(in the rows, 128 means zero)
A single turn carries every row of the set below to another of its rows. Some are shown first; where does it send the rows asked next?
zumek: [114 140 104 106 131 107  93 134  96 113 117 114 136  99 126 140  76 121
 125 120  98 147 129 111 128 132 134 121]
Pul: [105 112 135 117 112 123  85 136 143 135 126 151 139 104 139 133 116 127
 160 122  96 121 117 112 123 105 114 134]
mafez: [153 107 129 135 102 114 135 130 113 121 140 130 120 128 144 110 140 162
  99 145 155 131 100 159 132 148 124 147]
gaz: [105 171 129 111 157 111  86 145 127 140  99 139 132  96 110 150 122  98
 142 122 130 125 118 106 120 116 129 151]
ruk: [129 137 139 162 124 110 135 125  97 151 129 132  82 144 156 116 157 161
 126 149 138 127 108 132 143 104 153 156]
Kili: [145 110 133 133 100 114 141 139 125 114 135 132 116 123 159 120 137 156
  91 153 154 128  98 155 136 145 133 153]
sisak: [139 134 150 148 124 104 130 114  98 154 128 141  91 153 147 121 168 166
 124 140 144 124 118 132 140 116 155 149]
Norim: [149 165 151 165 123 113 149 151 109 144 117 117 127 150 140 126 128 131
  98 126 140 127 118 169 104 143 150 156]
sovaf: [106 176 129 119 156 108  94 132 120 151 113 158 118  85 121 149 128 100
 143 121 127 122 117 103 120 125 127 128]
gid: [101 167 125 111 157 123  88 137 112 127 112 137 136  87 109 151 128 100
 135 126 134 126 118 102 120 115 129 146]
Bebe: [130 137 152 150 126 104 140 128 102 151 130 133  90 148 158 126 161 159
 113 142 138 120 122 122 145 109 162 154]
Nula: [135 145 100 109 123 105 105 138 102 117 133 137 145  92 125 138  80 125
 139 110 103 135 138 117 117 143 140 123]
zub: [145 115 127 133 106 127 148 142 117 116 141 131 113 120 149  93 136 156
  91 153 150 137 107 153 133 139 134 159]
Vetiz: [ 97 114 128 114 125 134  88 138 143 125 114 142 139 113 137 148 114 115
 165 133  89 135 118 117 122 109 131 143]
Remeg: [105 108 121 119 119 121  87 141 138 126 112 132 130 112 142 147 109 119
 171 129  90 128 121 108 137 102 126 143]
zoz: [158 163 147 163 127 115 142 133 102 146 120 124 124 150 130 123 139 143
 111 124 143 134 125 168 101 150 148 150]
Loti: [154 168 137 157 123 106 141 150 111 147 108 123 113 152 140 117 128 139
 107 136 138 134 118 166 102 145 152 167]
geso: [119 139  99 107 134 112 103 142 105 113 118 122 136  93 123 137  81 112
 123 109 107 147 128 107 133 134 130 126]

Remeg -> gaz
sisak -> zoz
Loti -> zub
Now find these:
Bebe -> Norim
zumek -> Vetiz
Pul -> sovaf

A single turn carries every row of the set below to another of its rows. Some are shown first; where does it send the rows asked next?
Rigo: [ 95 110 139 141 116 116  80 133 150 146 146 127 143 149 134 129 110 103
 148]
mugov: [121 113 127 143 113 106 165 126  90 136 142 131 101 157 128 125 144 130
 131]
kotuz: [127 111 130 131 114 101 142 124  98 139 133 144 123  85 147 125 130 111
 135]
neluf: [138 119 120 124 113 107 143 124 103 142 137 148 116  86 153 130 132 112
 130]
tota: [125 123 122 138 113 109 167 124  94 138 147 134  95 159 132 128 145 129
 130]
mebe: [114 141  88 115 113 129  89 114 143 169 149  94 121 145 134 100 100 140
 158]
Kas: [116 111 125 145 112 111 169 128  89 132 141 123  99 155 129 121 136 138
 135]
Kegag: [108 141 112 113 118  97  83 109 135 176 147 102 144 154 123  99 129 117
 148]
dotu: [120 146  89 110 118 135 143 104 104 165 154 126 170 167 144 126 108 105
 123]
mig: [129 108 118 132 111 119 147 128 101 136 133 139 116  82 152 127 117 126
 141]
fop: [108 127 134 132 118 116  79 128 160 150 151 135 134 153 139 140 113  99
 143]
Fova: [120 141  78 113 116 152 148 110 106 159 150 120 159 160 148 124  95 120
 132]
dofed: [ 93 102 133 148 113 129  82 136 151 138 143 117 136 145 136 126  90 116
 155]
vufa: [113 131 117 135 117 131  84 131 166 147 156 133 120 150 146 140  99 110
 145]
bir: [109 123  85 119 113 155 147 113  94 152 146 108 168 157 143 113  88 125
 137]
sadin: [123 115 116 144 110 120 170 126  94 130 144 123  92 156 135 125 132 140
 136]
mip: [126 101 126 134 112 109 144 128  97 137 131 139 123  82 148 122 121 120
 138]
res: [ 94 123 111 125 113 105  85 114 127 170 142  90 148 147 120  89 116 126
 157]
mora: [103 116 118 139 115 140  85 135 160 138 150 122 122 146 146 135  88 120
 154]
gakos: [126 124 115 139 115 118 170 124  97 136 149 129  89 159 135 130 137 135
 134]
gir: [120 153  96 107 117 113  85 110 148 177 153 104 127 152 132 104 118 123
 149]
Posod: [100 119  99 123 115 138 145 114  90 158 142 107 183 161 136 111 101 114
 133]
Tak: [137 117 116 125 113 116 146 127 105 137 138 146 110  83 155 131 121 121
 137]
dapi: [109 132 101 114 116 126 143 109  94 162 147 121 184 165 137 118 113 101
 122]
nulo: [ 97 123  98 124 109 124  89 117 132 163 142  84 134 141 129  92  99 138
 162]

kotuz -> neluf
dapi -> dotu
Now find these:
tota -> gakos
Kegag -> gir
dofed -> Rigo

A single turn carries every row of the set below to another of its rows. Some are shown first; where does it send the rows asked next?
muk: [145 128 157 148 142 112 109 134 148 146 110 107]
buk: [151 131 157 156 141 112 114 132 149 150 113 111]
nika: [115 160 123 151 135 149 140  93 119 122 117 167]
tonu: [118 135 118 135 115 174 137  99 117 131 137 112]
fose: [162 161 125 133 111 176 136 114 124 130 141 127]
boves: [104 153 121 148 132 149 131  93 114 124 120 163]
moso: [103 138 143 136 170 125 120  99 154 153 113 141]
ros: [175 160 145 134 165 144 145 135 156 134 123 127]
fuv: [115 140 109 138 112 162 138 102 114 138 138 122]
zede: [122 149 141 149 142 165 148  90 107 112 117 155]
Puro: [116 123 125 129 101 168 128  99 119 140 132 106]
zunuf: [115 143 142 148 143 162 136  88 104 116 119 154]
vemo: [118 125 118 134  98 160 128 103 119 144 137 114]
Dure: [160 140 154 140 175 120 131 118 164 141 120 123]
Palur: [107 154 139 135 134 164 135 106 124 110 106 158]
Gop: [169 162 142 132 159 143 142 138 162 136 126 129]
duni: [174 162 141 136 161 137 141 133 158 138 123 130]
Kiput: [114 130 119 131  99 161 124 107 124 143 130 111]
Sokod: [111 129 160 133 181 137 127  91 141 142 113 130]
fuma: [155 148 153 141 175 118 129 125 169 144 120 129]
rema: [ 97 149 139 137 139 163 129  99 118 117 107 153]
gak: [152 134 158 151 142 113 112 136 150 149 108 111]
gekes: [156 143 159 139 175 121 128 125 165 139 120 125]
der: [155 165 117 132 106 169 131 120 134 131 140 131]
dip: [117 133 143 146 178 125 129  85 137 155 125 137]
zokik: [159 128 161 156 141 114 113 133 147 148 110 108]
lopa: [151 124 151 155 143 107 112 128 144 150 113 107]
Lik: [151 126 155 152 146 111 110 131 147 145 113 106]
zevi: [153 161 126 125 109 180 129 119 136 124 135 126]
gazil: [107 143 116 127 109 171 131 110 129 132 132 121]

nika -> Palur
duni -> Gop
zunuf -> boves
Now find these:
zevi -> fose
Sokod -> dip
fuv -> gazil

